(in the rows, 128 means zero)
Each named move below is a turn or a mirror, shown by a few rows before and after it. Which moves, in which order, take the first row of each later pair to the second? The first pair is answered.
C:
[137 123 123 107 187 136 110  89 167 145]  ->  [137 110 125 121 185 127 111  90 172 134]
[133  81 115 149 145 107 146 105 131  53]  ->  [131 186 124  72 160 151 131 115  92 133]
[127 135 129 130 150 134 126 148 114 156]  ->  [128 106 127 157 145 118 130 145 130 134]
U:
[110 126 125 124 100 133  94 130 170 114]  ->  [113 119 123 129  94 129 110 132 178 113]
[122 132 145 106  85 122 175 125 133  99]  ->  [107 156 146  87 104 129 102 122 102 101]
[117 150 140 108  97 124  91 135 160 133]  ->  [121 133 138 121  87 119 132 136 181 132]
D:
[125 126 141 108 131 108 110 133 126  95]  ->  [133 123 141 110 127 109 154 137 116 104]
[126 144 130 125 102 140 129 141 137 151]  ->  [126 121 129 150 111 134 100 140 116 123]
[123 108 132 165 116 139 157 133 159 150]  ->  [112 118 128 151 114 140 110 131 175 144]
[108 141 139 110 102 110  98 135 106  93]  ->  [121 136 144 120 103 109 158 139  90 102]
Then:
Each pair is 2 to 4 moves apart.
[131 150 123 111 100 132 159 134 118 155]  ->  [123 124 115 130  85 121 122 128 162 127] => D then U then D
[128 136 125 166  59 142 139 155 161 138]  ->  [128 176 134 139  83 158 113 157 108 162] => U then D then C then D
[125 145  89 110 139 126 117 110 141 153]  ->  [138 119  93 133 147 117 156 112 108 138] => C then D then U then D
[124 160 148 121 120 152  87 135  38 139]  ->  [104 170 132  78  72 152 109 134 183 150] => D then U then C then D
[136 127 141 154 140  89  95 132  90  93]  ->  [147 113 144 161 130  84 160 135 103  97] => C then D then C
[114 150 115 123 155 133  81 118 120 125]  ->  [131 137 115 134 146 128 183 123 113 140] => C then D then C
[133 192 134  60  91 133 146 144  85 125]  ->  [148 170 134  88  81 131 192 150  88 127] => D then U then C
[127 131 120 101 153 138 162 115 158 158]  ->  [126  98 118 127 153 119 153 107 172 124] => U then C then D
[108 122  98 173  76 144  38 151 150 128]  ->  [113  98 101 194  77 135  60 154 153 112] => D then C then D then C
[136 148 129  65 129 128  98 131  95 115]  ->  [138  87 115 121 101 106 129 129 146  72] => U then D then U then D
[103 116 126 104  71 112 116 132 163  89]  ->  [119 164 141  82  94 139 146 139  79 138] => U then D then C
[118 145 126 164 151 135  70 134  78 125]  ->  [127 153 131 158 154 140 119 140  56 144] => D then U then D then D
[126  77 108 139 144 113  93 102 195  56]  ->  [141 189 128  51 161 166 159 115 124 163] => D then C then U
[141 133 129 127 139 152 108 151  88 121]  ->  [143 109 124 148 130 143 103 147 109  99] => U then D then D
[122 147 134 128 172 150 115 126 112 150]  ->  [114 124 128 137 162 139  88 121 146 125] => D then C then D then D
[132 133 142  89 161 109 170 120  95 110]  ->  [114 127 133  78 143  99 131 114 163  89] => D then C then D then D
[119 119 133 115 151 104 157 134  62  80]  ->  [104 161 124  54 128 116 153 135 153 110] => D then C then D then C
[140 174 135  93 150 138 133 120 132 157]  ->  [144 138 135 134 171 122 102 114  82 119] => D then D then C then U
[112 207 141  36  89 136 141 145 124 143]  ->  [131 185 150  74 119 132 150 146  32 130] => D then D then U
[149 125 144 125 150 112 186 130  63 132]  ->  [141 157 145  91 155 123 159 130  62 152] => U then D then D then D
[150 109 119 136 199 135 176 104  94 167]  ->  [135 106 117 144 209 135  96  98  83 150] => D then D then C
[125  98 132 140 109 126  98 145 126 113]  ->  [129 105 135 138 118 127  96 145 105 114] => D then D then D then U
[124 118 118 153 148 136  94 124 122 133]  ->  [134 112 120 158 143 138 147 126 114 140] => C then D then C
[125 108 123 140 122 117 137 119 180 118]  ->  [132 158 136 116 144 148 131 128 105 165] => C then D then U then C
[143  92 131 144 130 116 156 113 155 116]  ->  [127 124 130 109 136 124  94 109 174 124] => D then U then C
[116 157 113 127 115 144  67 134 148 140]  ->  [138 137 123 160 137 137 108 137  66 137] => D then U then C
[118 137 130 123  73 135 132 135 179 134]  ->  [142 113 136 170 100 134 153 139  84 126] => D then C then D then U
